The same turns and mirrors carry the whole set onto itself, and each row onto the other rows of its family. Which rows share a family with each named row? Give them in list order.
These 32 rows form 4 families of 8 rows each.
gok: [ 31  37 -41 -42  27 -21 -21  12  14  30  22   6  14  26 -27 -15  -9  12
  62]
nam: [ -3   8   6 -38 -15 -42  26   4  25  -1 -14 -12   8 -12  38 -33  -9  55
   5]
rorap: [ 24  32 -30 -57  12 -25 -60  11  -3   4  23   3  -2  -1  -9 -16 -28   4
  48]
nodu: [ 20 -30 -19   5 -21   2  15 -17 -39  33  -8 -50   0   3  43 -51 -11  31
 -46]
gized: [  5  15   2 -54  -7 -44  15 -14  26  20 -12 -47  10  -7  17 -20 -19  64
  13]
Deka: [ 11  15 -72 -23 -30 -46 -18 -10 -26 -19   0 -53   0  19 -31 -31  30  34
   9]
koguk: [ 37  76 -42  -1 -12 -27  10  20   0  22 -17 -30   9  21   9 -41 -32   2
 -31]
Boto: [ 31   8 -67 -22 -36 -39 -31 -13 -17  -6  -7 -68   0  26 -12 -35  37  35
   0]
Dof: [ 28  16 -49 -31 -28 -17 -12 -19 -15 -57   0 -33 -15  29  -5 -26  25  23
   0]
Fipo: [ 52  21 -46  15 -10  36 -21   0 -58  16  32 -14  -3   0 -16 -43  11  -7
  33]
sen: [ 37  83 -39   2 -27   0  12   4  16  32 -13 -12  14  10   4 -59 -19   1
  -4]
lal: [ 31  69 -48   1 -22 -23  12  15   5  18  -2 -10  13  21  16 -45 -14 -21
 -29]
kesu: [ 49  11 -66  13   8  16 -51 -19 -51  40   8 -24  14  28 -23 -52  -5  -9
  20]
kamaz: [ 46 -13 -21  19 -32   6  36 -34 -31  -1   1 -34  30  -2  20 -76  -5  35
 -24]
til: [ 11 -49 -10 -25   9  -3 -37 -26 -30  27  14 -31  18   6  -5 -29  -3  71
  45]
dar: [ 10   4   5   3  32  16   8  12   5  56  11   9  30  -1  20 -33 -52  14
  14]
sar: [  8 -64 -22 -27  21 -26 -38 -20 -42   7   8 -23   7   8  12 -26   5  46
  28]
rusem: [  3 -63 -20 -19   6   4 -33 -20 -13  27  22 -29  20   5   0 -26  16  44
  46]
zasa: [ 41   2  -3  -6   6  -1 -15  -4 -19  59  26   2  41 -32  15 -66 -58  17
  23]
zon: [ 51  64 -40  -2 -27 -19   4  22   8   3  23 -10  -7  20  37 -70 -35   5
   3]
taba: [ 23  24 -57 -38 -31 -44  -7 -15 -21  -3  -2 -53 -37  16 -16 -37  30  16
  11]
buto: [ 23  -4  -3  13  25  19 -17  -1  -5  41  -4  18  60   0  32 -49 -44  29
  13]
larad: [ 24  -1 -55  22  -5  35 -34  -8 -40  35  28 -20  19  38 -17 -66   7 -12
  16]
tuf: [ 11 -18 -17  18 -39  -5  -4 -23 -39  15 -12 -47  14   0  37 -57  -6  38
 -46]
Naz: [ 20 -45 -10 -35   7   2 -31 -44 -40  -1   3 -20  34 -21 -27 -23   1  34
  22]
buviv: [ 40  21 -37 -44   1 -37 -38  11  22  32  10   3  23  18   0 -26  -7  14
  76]
buz: [ 36  -2 -63  34   1  23 -37  13 -39  31  17 -12  19  33  -9 -48   5 -17
   3]
samo: [ 31   4  15  -1  16  20  -6  -1   2  64  12   9  31   5  42 -42 -46  16
   6]
sibef: [ 18  -3  -6 -53 -10 -55  -4 -22  24 -13  -6 -16  30  -2  26 -50 -44  48
  -8]
beko: [ 18  18  -3 -47  -9 -61  10  -3  15  12 -17 -23  10 -12  28  -7 -24  61
   0]
Bana: [  7  -2 -23  20  -7  12  13 -26 -48   7 -15 -38   0  -2  16 -60  -8  31
 -51]
bot: [ 20  42 -43 -24  15 -24 -38  17  25  18  11 -10  28  23 -33 -17  -4  17
  60]

Which other rows belong to the same family as kesu? nam, sen, sar, taba, buto, buviv, Bana
Which other rows belong to the same family as rorap? Dof, Fipo, kamaz, zasa, zon, Naz, sibef
Which other rows belong to the same family as larad? gok, Deka, lal, til, tuf, samo, beko

The same turns and mirrors carry the whole set onto itself, and each row onto the other rows of its family. Which rows share a family with each named row? Give them in list order.
These 18 rows form 3 families of 6 rows each.
F: [-49 -20  19 -68   2  25  -6 -20  12   6  -6 -13  -1]
D: [-19 -19  54 -50 -10  46 -20  12  33  -1   6 -23 -16]
L: [ 21  -2  42  11   4   4  -4  59 -18 -18  -3  -3 -35]
G: [ 19   6  -7  50 -10  -1  30  23 -10 -20   5  -4 -20]
Z: [  4 -24 -16  -6  32 -27 -20  -8 -24   6 -19  14  31]
N: [-18  -8 -29  23  10  -3  26  -6 -21  -1 -13  22  -5]
U: [  8 -14  15 -61  -7  34 -29 -10  -6   0 -34 -58 -22]
S: [ 26  -5  34  26  -9 -19  15  24  11 -30  28 -11  12]
W: [-42 -10 -14 -34   8 -12  22 -32  -8  -8  -7  -3  23]
H: [ -5  -1  -4   9  -1 -35  27 -10  -8 -26  14  -4  28]
M: [ 14 -15  14  19  24 -29  -6  37 -30 -10  -3  24   5]
V: [  3 -27 -18 -51  11   5 -31 -34 -14  12 -31 -26  21]
Q: [ 46   0  23  26 -25  29   1  25  22 -11   4 -32 -37]
A: [ 22 -12  64  -7 -17  15  -9  36  33 -14  28 -22 -11]
Y: [ 26 -19  21 -15 -21  60 -29   7  40  16  -8 -33 -30]
R: [ 15  -2  42 -33 -11  35 -17  36  -6 -16 -20 -44 -51]
X: [-38 -24 -27 -14  19  21  -4 -22   1  25 -26  21  -1]
T: [-14 -31   0 -34   1  51 -37 -18  31  34 -19  -6 -11]

Which other rows belong to the same family as T? G, N, Q, Y, X
Which other rows belong to the same family as D? F, S, W, H, A

The same turns and mirrors carry the whole set onto itself, and each row onto the other rows of its family. Which rows share a family with each named row? Give them in list order.
These 32 rows form 4 families of 8 rows each.
Kisek: [  0  -7  -7  13  21  26   1 -53]
voduz: [  4   2 -10 -14  -5  44  71  -7]
Mego: [ 8 21 15 -4 -2 41 -6 22]
nin: [ -9  -2   1  13  10  35  -2 -56]
vis: [  8   3  -3 -18 -11  50  62 -11]
lubig: [  5  15  23  -6 -15  34  -5  25]
mur: [ 10   3   1  11 -43 -27  49  27]
Kaso: [  6  10   1   9 -50 -14  46  33]
poti: [ -7 -17 -42 -14  16  -3  14  11]
nat: [ -8  -9 -47 -18  12  -3  11   3]
ket: [ -2 -18 -22  26 -26 -24  52 -43]
duve: [  1  -2  -8  15  14  39   1 -53]
tudem: [ 15  11  40  42 -40  19  35 -27]
ter: [-14 -14 -40 -16  13  -7  23  12]
busur: [ 15   6  -7  11 -40 -21  48  33]
gunus: [ 11  14  21  -8  -5  26 -14  23]
moma: [  0 -11  -5  37 -19 -23 -25  -2]
Taku: [  5  11  -5 -13  -5  42  70  -9]
bul: [  4  -8  -2  35 -22 -29 -23 -14]
ronu: [ -5  -1  -9  15  16  41  -2 -48]
Medo: [  4   5   1  10 -44 -23  47  30]
Fonol: [ 14  21  34  38 -44  18  33 -32]
fekuv: [  2 -14 -31  31 -12 -17  54 -51]
narev: [ -2   1  -4  41 -15 -33 -17 -13]
Bagu: [ 13  21  37  38 -37  20  39 -33]
ret: [ 20  17  32  40 -41  21  22 -36]
pekik: [  7  14  -2 -13  -9  41  70 -21]
vuru: [ -7 -17 -43 -14   9  -6   7  13]
zuge: [  3   1   0  37 -24 -25 -24 -16]
zup: [ -5 -13 -32  31 -21 -11  59 -43]
kovu: [  0 -11 -28  27 -17 -21  55 -48]
dima: [  5  15  21  -3 -12  36 -10  24]

Which other rows belong to the same family as vis? nin, nat, tudem, busur, gunus, narev, zup
Which other rows belong to the same family as pekik? Kisek, Mego, Kaso, ket, ter, moma, ret

The same turns and mirrors carry the whole set onto itself, and each row onto the other rows of its family. Which rows share a family with each named row? Give them in list order.
These 30 rows form 5 families of 6 rows each.
Guz: [  2  -7  27  15   0   9 -53 -76  18 -32 -12 -34 -30 -24 -18  17 -40 -10
 -43   1  -3 -18   3  18 -17  21 -54  -3  28  -7   2  24  26]
Robim: [ 17  23  18   9 -15 -29  19  21 -38  37  -4  17  22  20 -30   1  28  14
 -28 -28 -59 -23   4 -20  16 -26  17  33  -5 -39  12  15 -33]
kame: [ 29  11   3   4   8   0  25   1 -55  29 -10   9  21  -4 -49  -1  29  36
 -32 -20 -63 -27   6  -7  11 -29  12  14  14 -15  25  16 -36]
zosi: [ 11  15  26  -2  -1   8 -50 -68   8 -18  31 -10 -11 -24  53  31 -32 -27
 -39  34  -7  19  -6   3  22 -24 -27  14   5  20 -35  21  37]
losi: [  1  13  43  38  -5 -12 -52 -65  17 -13 -11 -44 -28  -7 -16  36 -31 -16
 -55  -5   1 -25  -7   0 -20   7 -44   8  34  14  -8  35  24]
gipit: [ 25 -43   2  -8  18 -33   6 -10 -18  31  14 -15  39 -19 -20   3  24  -5
  12 -16   6 -22  18 -31   5   3  42  55  -1 -31   8  27 -20]
zer: [  4  21  23  -3 -16 -27 -57 -64   7  -9  10  14 -15 -24  47  23 -25 -18
 -52  32  -7  12  -8   7  34 -20 -17  14  -1  25 -33  18  47]
gik: [ -4  28  17 -27 -10  12 -56 -63  31 -23 -11  -1 -30  23  29  38 -45 -31
 -23   5 -15   7   7  18  -2  26 -51  42 -17 -23   1  10   7]
zevu: [ -4  17  32  33  -2  -6 -48 -61  21 -39  -7 -48 -16  -9  -2  21 -33 -25
 -52   1 -14 -20 -12  -9 -28  -1 -52  15  28  20 -23  23  12]
vam: [ 26 -36   9  -1  13 -31  -6   6 -24  33  27 -11  45  10 -22  -7  12 -10
   6 -33   1 -24  25 -14  10  -1  31  58 -16 -38  11  25 -21]
Tipe: [ 24  -2  10  -5 -15  -8  17  12 -52  45  28  -3  41  26 -44  -3  22  25
 -15   6 -11  20  15   7   4  -7   7  29 -18 -17  50  47  10]
susik: [ 25   4   4 -24 -19   4  30  -7 -56  35  13  12  47  17 -36   3  20  24
  -7  16  -4  18  10  -3  -2  -3   9  29 -13   9  58  38   3]
Biloz: [ 27  -5   0 -18   9   9  21  21 -52  12  18   7  39   8 -26  14  23  18
 -17   1 -19  25  16  -7  16  -6  19  32 -21 -16  75  29  -1]
dinup: [ -2  12  28  -9 -21   4 -52 -52  13 -26  26   1 -24 -34  28  46 -52 -20
 -51  21 -15  21   5   5  35 -15 -24  10   2  24  -9  10  50]
Pesi: [  3  21  16 -11 -13  -7  22   1 -43  28  -7  -9  18  19 -29 -13  37   7
 -21 -31 -50 -34   8 -34   7 -11  26  14  13 -36  30   5 -45]
gab: [ 14 -34   6   5   6 -20  17 -14 -25  24  29 -15  55 -15 -31 -12  22  -9
  16 -16   4 -37  20 -33  23  -9  38  41   5 -26  11  23  -3]
zep: [ -9  33  13 -19  -5  21 -45 -80  19 -50 -11  -8 -23  32  20  47 -18  -8
 -43  19 -23  13 -15  10   2   3 -53  25  -5 -27   2   7  10]
basek: [ 15  10   3   9  -2  -8  25  27 -45  19   4  -5  22   1 -38  18  25  11
 -41 -37 -46 -27  13 -31   7 -13  18  28  10 -26  43  -4 -39]
katu: [  7  19  22   4 -15  -3 -46 -70   1 -22   5  18 -19 -49  16  12 -43 -10
 -45  28 -24   4  -3  21  26 -13 -35  -9  15  22 -24  16  44]
sesog: [  2  34  23   0 -19 -20 -44 -48  19  -1  13  13 -26 -33  35  33 -42 -28
 -33  31 -27  12  -2   5  24 -12 -37  26   0  16 -41  24  39]
Fup: [ 32 -42 -13 -13  32 -19   1 -10 -33  21  12   6  42 -24 -19 -14  21   9
  -1 -27 -19 -33  19 -13  21 -18  31  41  -7 -32   5   8 -31]
Suzok: [ 14   9  17 -24  -3   5  27  -8 -62  20  12   7  44  20 -36  -1  29   6
  10  15 -17  17  12  -1  27 -12  25  18 -19   0  57  41   0]
Bopeb: [ -5  22  30  24 -24  -1 -40 -51  29  -4   0 -44 -34 -13  -9  28 -39 -17
 -50   7  -8 -12   4   7 -30  21 -67  17  27   8  -8  37  34]
gup: [-14  30  25 -22 -17  21 -57 -59  29 -53 -17 -14 -33   9  15  45 -39 -11
 -55  -3 -36   3   4  10  16  13 -34  31 -10 -19  10  -6  24]
Lefo: [  4  19  21 -24   1  23 -56 -84  19 -43 -19  19 -31  -1  27  23 -41 -15
 -34   0 -31  -9   3  26  17   9 -36  15  -4 -28  -3  -4   8]
Tezi: [ 28 -31  -8   7  18 -19   8  16 -32  18  24 -15  51 -26 -19   4  21  -3
 -13 -22  -8 -19  31 -23  25  -7  43  55  -8 -20  24   6  -5]
Borug: [ 33 -26 -11 -22  14  20  17 -13 -54  21  18   8  46   6 -45  -5  16  35
  -5   2  -8   2  16  10   3  -8   5  25 -11 -12  60  35  -5]
gog: [ -8   0  40  18 -11   3 -53 -44  35 -42  -2 -39 -31 -29  -3  26 -53 -24
 -57  -9 -14 -12   3 -12 -11  11 -39  18  24   8   1  22  35]
kesep: [ 21  32  18   3 -12  -2  28   1 -38  36 -18   4  16  11 -25  10  36  15
 -25 -27 -58 -38   3 -27   7 -17  27  37  11 -26  17   8 -43]
rofo: [  1  28  21 -20  -9  22 -54 -76  25 -39 -15  11 -23  41  33  35 -30 -14
 -40   4  -9  -7  -6  11   1   8 -42  35 -13 -31  17  10  19]

Which other rows belong to the same family as Biloz? dinup, basek, gup, Tezi, gog
Which other rows belong to the same family as sesog? Robim, gik, vam, Tipe, Bopeb
Which other rows belong to the same family as zep? zosi, zevu, Pesi, gab, Suzok

